Each row is where one point has got to under a steady rotation. How many ticks took it there?
The counts run from 0 to 150.
[42,181,195,3,-49,29,-106,-81,-129,163,-345,-22,-226,71,-248,-256,-142,-10,-168,-134,-55,4,211,-362,-135,104,381,-36,94,-392,62,-119,302,107,354,23,120,-314,-464,-157,-247,181,-155,-31,49,-200,106,156,23,17,-64,182,134,-37,-261,-73,99,-157,-225,58,-356,6,-156,49,-74] : 75
[-124,78,-117,-27,290,182,52,-307,-50,-85,-100,68,45,80,179,-341,62,62,306,-172,171,26,-131,-123,-216,-489,-222,0,-194,-156,9,67,271,93,232,290,20,-50,122,234,-477,-472,64,312,-57,16,56,-227,-179,120,221,-69,41,-248,113,335,75,165,162,-72,-32,-234,223,-134,184] : 59
[-417,-416,128,-330,11,-64,68,96,-91,48,-336,282,-37,49,255,-111,-288,-22,174,90,120,54,-116,33,17,167,155,200,31,-314,90,259,349,73,195,-272,329,-79,87,-10,-55,235,22,73,-66,-269,-227,280,-134,-3,-264,151,269,62,89,-142,5,107,-285,99,44,238,275,33,211] : 2
[-127,-269,-81,-20,225,210,47,-51,-219,-232,290,-31,-67,100,-98,-131,-174,-85,122,154,244,180,-422,-25,152,244,415,-258,-233,46,62,63,101,-124,0,-246,187,419,25,-47,127,417,100,-316,-59,111,-437,239,76,-52,-157,-237,-125,-268,141,-249,-31,232,-247,-189,123,3,43,-85,-253] : 150
[-82,-33,70,-124,309,-356,-75,285,-68,69,-200,243,87,-34,123,109,-61,-8,207,-12,49,-140,-214,355,-64,-89,-156,226,-19,53,152,252,-342,-583,-167,-28,37,184,-54,204,62,23,83,-40,228,309,-351,-263,-193,5,-144,-135,162,160,55,-54,-284,234,137,62,165,127,-136,87,465] : 104
[415,-68,-33,40,205,-21,-107,-98,15,-112,-244,-246,74,124,68,56,-172,87,-69,-236,138,-10,-333,-181,70,2,-45,-167,257,-394,-174,110,81,83,147,90,426,-59,-137,48,-261,38,142,39,-193,-256,7,68,115,311,-151,245,-50,-487,-175,259,138,-97,166,98,322,-281,112,-19,-237] : 85
[102,-114,218,221,47,121,-24,-28,-76,191,-16,-356,-120,99,-104,206,-184,9,-286,-74,-441,-12,-50,42,-82,194,-56,-41,-23,-196,-68,31,82,-423,263,68,201,243,-546,-180,177,123,67,-532,309,-31,-21,-99,-164,-198,73,65,-182,-319,-312,-293,297,1,-55,2,84,35,-167,22,23] : 77
[-417,-72,-134,-15,-7,-84,10,-174,251,-9,142,10,203,-105,26,-26,-50,-160,172,257,-72,-254,-144,181,-42,276,-151,211,113,314,97,-133,-55,-129,-254,-299,175,5,75,-274,429,329,-105,-160,145,198,-345,120,-212,242,-57,145,105,368,-23,-267,-41,-87,143,-63,-256,413,-110,118,42] : 114
[385,101,-239,266,-78,99,-7,191,-39,99,181,24,-33,-95,-280,316,204,-297,123,-14,68,-180,236,84,-120,282,191,232,-308,193,-60,128,-376,-341,-112,68,-321,-35,-18,92,-199,152,36,-115,70,402,57,252,156,-136,41,-304,-231,187,230,-163,-94,108,-99,-9,-155,-23,-187,111,-104] : 31
[226,414,134,-150,-83,-319,-62,85,-30,284,-447,145,-117,-8,-129,42,69,33,229,-138,124,-94,455,-163,-194,-22,292,0,21,-81,5,68,-293,106,54,247,-85,-229,-105,147,-280,-222,-111,203,114,3,97,-6,281,26,86,46,288,307,45,355,-329,18,4,-35,-26,2,-27,95,29] : 101
[-240,114,-498,301,70,27,134,-263,353,-154,214,-235,63,96,84,-193,-55,-33,174,-84,-149,-66,-449,3,-251,186,-330,-175,-327,272,-80,-193,76,-139,61,232,386,42,57,-110,307,-66,103,82,-57,50,-134,54,13,199,146,146,-295,145,-121,-65,152,132,247,-53,-245,2,-178,55,36] : 119
[389,-48,280,-248,-165,59,16,280,-8,230,53,104,58,-47,18,502,275,4,94,56,-60,-90,287,315,309,-56,47,119,34,114,-58,354,-465,-42,-214,-3,-101,323,292,139,93,-73,48,-84,66,71,124,-168,232,-124,231,-250,57,-14,390,37,-237,-53,-99,-20,415,-54,93,62,94] : 97
[432,-117,5,-130,44,38,-163,70,-96,-244,57,24,183,-34,-178,125,-155,-163,181,-22,500,-94,-137,23,278,36,228,94,321,-273,-111,77,-90,313,-69,-171,-119,26,298,140,-144,135,58,69,-384,-192,237,164,-8,57,-54,-102,98,-296,232,272,-107,-253,18,2,259,-266,80,39,-410] : 90
[224,368,-38,-6,100,-48,-26,-126,66,243,114,-635,-160,-26,34,28,-28,-92,-145,-121,-96,103,-1,-204,18,-215,-61,-191,-354,261,-53,-216,-252,36,133,176,227,183,-14,138,396,61,69,-258,216,-495,25,187,274,75,213,186,-127,70,-176,132,325,-30,201,8,40,-138,-197,200,36] : 15
[-273,-33,-290,63,165,-324,11,50,-103,-39,-18,-19,-101,-111,-131,-209,-245,274,-18,82,-71,104,-358,-112,-204,203,161,-496,-240,75,179,142,263,-441,178,133,204,62,-315,-108,-166,-60,350,-233,176,239,-490,210,86,-104,-27,-9,-106,-149,-348,-78,112,249,-84,57,22,22,192,110,44] : 145
[-101,-114,466,-227,-12,243,-93,-22,-146,293,-218,158,-41,46,108,-18,143,62,-50,-46,-113,-100,327,51,-51,-44,17,414,327,-412,78,213,358,28,394,-104,-85,-84,-406,-100,-244,-6,-46,-62,133,49,40,-198,-354,-107,-28,57,368,-262,54,-217,-24,-66,-315,-21,-104,117,-11,-10,209] : 70
[-141,-263,-22,-79,196,-155,-174,73,66,-124,-75,-139,74,170,174,-152,-330,45,-247,24,115,-88,-459,140,99,113,-52,-85,279,-250,109,131,256,-263,138,-302,276,83,-220,20,85,343,138,-158,-144,-298,-219,149,-184,111,-371,38,157,-377,-152,-218,257,-286,-88,220,124,56,25,-26,116] : 79
[614,436,-102,86,-112,-59,-218,-98,36,141,-18,-154,24,10,-138,368,405,-209,-28,-195,43,-186,342,-120,-78,-67,-32,107,185,-171,-118,-63,-240,87,56,227,-83,-247,-207,57,-419,-198,53,35,99,4,130,-26,198,179,345,140,123,-191,-116,247,-17,-195,182,-177,-84,-196,-129,34,-50] : 24
[-32,128,24,15,305,-133,-102,8,-106,-89,-364,188,147,262,-168,-122,-150,-86,211,-294,161,-117,-282,-76,-263,-5,6,268,-131,-192,-41,-153,-104,-348,-90,129,303,-116,-242,22,-116,159,-111,122,93,351,-280,0,-147,311,-255,48,106,196,-232,-34,-193,262,332,-36,-64,50,-255,-145,-15] : 110
[183,187,-77,-128,-82,-54,-150,93,308,118,199,162,-102,19,-30,307,497,6,-63,77,-5,-226,397,44,199,148,190,162,270,27,7,133,-61,185,-116,-197,-196,-429,157,100,-386,84,66,248,-177,93,-109,149,313,-5,65,152,224,49,325,89,-223,-230,-332,52,-265,76,112,165,27] : 29
[-280,8,-144,-45,22,-432,-111,-150,-89,14,-234,113,61,15,-87,-234,-255,232,112,90,25,71,-217,-182,-178,159,126,-396,340,-213,212,123,401,-245,220,-5,83,-73,-302,-169,-321,-80,163,-88,99,119,-549,-11,-131,37,-30,23,155,-176,-369,63,-42,15,-94,52,-47,14,315,-32,-8] : 146
[-18,-182,424,-184,-188,292,223,16,-169,365,-150,36,-168,-136,-187,102,-29,-42,184,52,-72,65,393,-94,245,235,500,269,-95,-185,-123,-6,109,257,136,-170,97,83,-75,-197,233,413,-192,-196,164,-106,97,273,84,-181,137,163,64,232,123,-73,86,133,-410,14,-26,284,-49,175,-57] : 4
[378,257,389,-111,263,173,24,-35,-3,95,-46,-356,-158,119,-6,-29,56,1,-188,-216,89,91,66,-237,200,-317,225,-93,-193,-53,-179,-246,-34,340,114,167,211,134,96,151,265,238,-17,95,63,-518,113,196,411,312,71,273,-16,-68,-99,100,264,-77,115,-115,-22,-61,-127,-12,-176] : 14
[100,-170,6,92,45,581,237,-113,253,-183,547,-176,151,-1,102,285,186,-116,-6,46,-194,-102,-64,105,190,-22,-265,293,-50,194,-249,-192,96,223,-121,47,-72,201,332,-145,413,-12,-110,0,-64,128,183,-206,-233,-73,142,-37,-177,14,300,-157,65,-89,-64,-40,-139,61,-200,-75,-123] : 123
[4,-174,110,135,31,122,150,102,-356,28,-171,-64,-28,-101,-167,-97,-372,-236,268,-98,299,104,-231,-32,-242,112,239,168,-417,-256,-70,33,-83,-154,310,52,253,234,-92,-6,252,314,10,-208,50,-94,23,221,-134,-106,-68,-26,-178,86,-120,-162,190,486,119,63,130,-108,-216,42,-28] : 6
[-29,-400,230,-21,103,305,5,14,-226,-159,220,-154,-3,94,-75,190,19,108,-91,148,-140,182,-28,-77,338,326,261,-103,-56,47,-50,94,37,-98,70,-262,-9,458,-71,-214,266,389,-77,-377,131,200,-355,-3,51,-97,99,-45,-110,-356,93,-240,-24,71,-273,-214,204,101,87,-96,-253] : 149
[-353,-63,50,-10,-100,-85,-162,-51,-119,328,-221,270,-51,-55,41,-253,-29,-80,57,38,79,-101,80,18,-301,-68,27,118,252,-319,237,265,398,-163,479,-1,-57,-163,-410,-73,-380,-134,149,-129,161,80,2,-99,-475,-59,-21,67,288,37,-125,-110,9,-7,-232,-6,-180,75,-10,7,312] : 69
[89,-81,234,-92,-79,175,-67,-88,4,42,151,-281,-119,21,-216,83,-116,104,-371,84,-213,46,197,-164,360,298,291,-221,102,-139,-5,-139,151,390,-8,-289,132,-78,-5,-152,131,364,-106,-215,9,-432,53,293,388,38,-11,194,-1,-101,-124,-22,289,-473,-264,-19,-94,79,32,69,-251] : 81
[-119,-138,-176,115,-41,-215,-6,203,129,-13,58,188,173,-96,-229,175,-109,-27,65,99,97,-205,-80,281,-89,478,56,212,164,187,70,175,12,-224,-305,-226,-177,-45,-12,27,132,294,-37,-54,-107,367,-202,-16,-290,-251,-370,-257,41,328,151,-215,-216,40,-230,105,-135,285,-198,148,-48] : 37
[196,7,83,75,-207,105,-25,-167,-86,22,206,-289,-55,-89,-331,180,-193,-140,-175,146,-127,24,116,-224,186,383,264,-235,-88,6,-134,-84,-65,56,8,-106,10,139,-106,-299,300,373,-11,-451,124,-216,38,330,269,-136,169,19,-180,-47,-201,-130,261,-280,-104,-57,-10,-48,-112,110,-407] : 82
[53,-115,66,133,-39,252,200,-297,61,-81,-48,-218,197,36,-54,216,-152,222,169,-118,-360,141,-96,-13,101,-99,-269,-102,-17,131,-223,-172,39,-11,-66,234,33,293,-66,-293,375,-267,-141,-156,236,269,-11,-489,-75,2,406,-111,-286,55,-113,204,-30,49,297,-175,276,26,-70,-72,-206] : 51
[333,75,-361,106,54,1,-195,75,154,3,223,-77,66,-24,74,427,336,-165,-62,-45,-37,-243,-103,372,68,-2,-280,128,-127,250,27,235,-369,-501,-4,187,16,122,29,133,-122,-141,377,-121,74,194,-85,-29,-13,-5,180,-68,-18,-281,111,-149,-12,60,211,103,223,-138,-28,125,278] : 26
[-335,26,-124,156,30,133,192,-58,-81,272,35,-84,-371,-37,44,-260,189,-68,-31,25,-205,108,131,-220,-277,-57,-8,-125,-512,292,45,121,46,-342,442,186,12,13,-176,150,-120,-188,196,-177,234,-35,-21,80,118,-168,288,-14,-212,136,-30,-140,195,317,-210,-13,-168,5,13,229,361] : 67
[346,-73,83,-27,46,-108,-136,-215,263,74,-49,-332,-139,171,214,244,-59,234,-311,-149,-357,85,-75,-155,283,41,-73,-240,268,-169,-31,100,58,189,191,118,434,29,9,-147,139,-48,29,-76,-132,-294,50,-45,258,205,68,205,-34,-399,-194,283,140,-244,-36,50,379,-177,271,-19,-150] : 86
[-52,167,226,-7,314,-51,-82,-11,8,-38,-433,61,13,328,114,-33,85,90,109,-498,-157,-102,-162,-57,-58,-122,-16,159,-31,-292,-102,-152,-68,-59,-163,118,475,-145,-214,26,-93,49,-193,242,74,243,-234,-71,77,424,-192,248,116,87,-31,62,-221,107,289,-67,-91,204,-156,-221,2] : 111
[-153,-7,63,-175,109,124,157,-355,114,107,-82,18,-120,29,325,-169,279,228,170,-40,-239,35,165,-24,-4,-434,-338,70,7,-66,34,70,292,208,370,177,125,-33,65,69,-329,-507,66,230,-34,-88,31,-402,104,141,430,158,128,-184,196,219,90,48,-28,-73,79,-123,344,-161,231] : 60
[-8,64,142,-6,134,479,202,88,-180,210,76,-42,-407,85,143,-252,384,-31,-6,-154,-262,178,393,-161,-70,-294,96,9,-556,55,-67,-41,34,13,289,191,-31,60,-155,236,-331,-124,40,-5,143,-28,62,95,266,-287,203,-124,-112,-68,189,-3,111,248,-306,-66,-153,-41,-28,-8,303] : 66
[-10,56,-130,80,-126,-243,47,201,319,227,135,141,42,-32,-49,415,74,71,-111,83,-364,-9,118,303,-51,505,50,59,179,338,46,239,-75,-321,-187,25,-1,-28,-48,-81,297,4,6,-204,108,300,-220,-21,-25,-179,-102,-201,-3,291,118,-183,-215,-27,-370,185,-125,370,-88,302,141] : 36
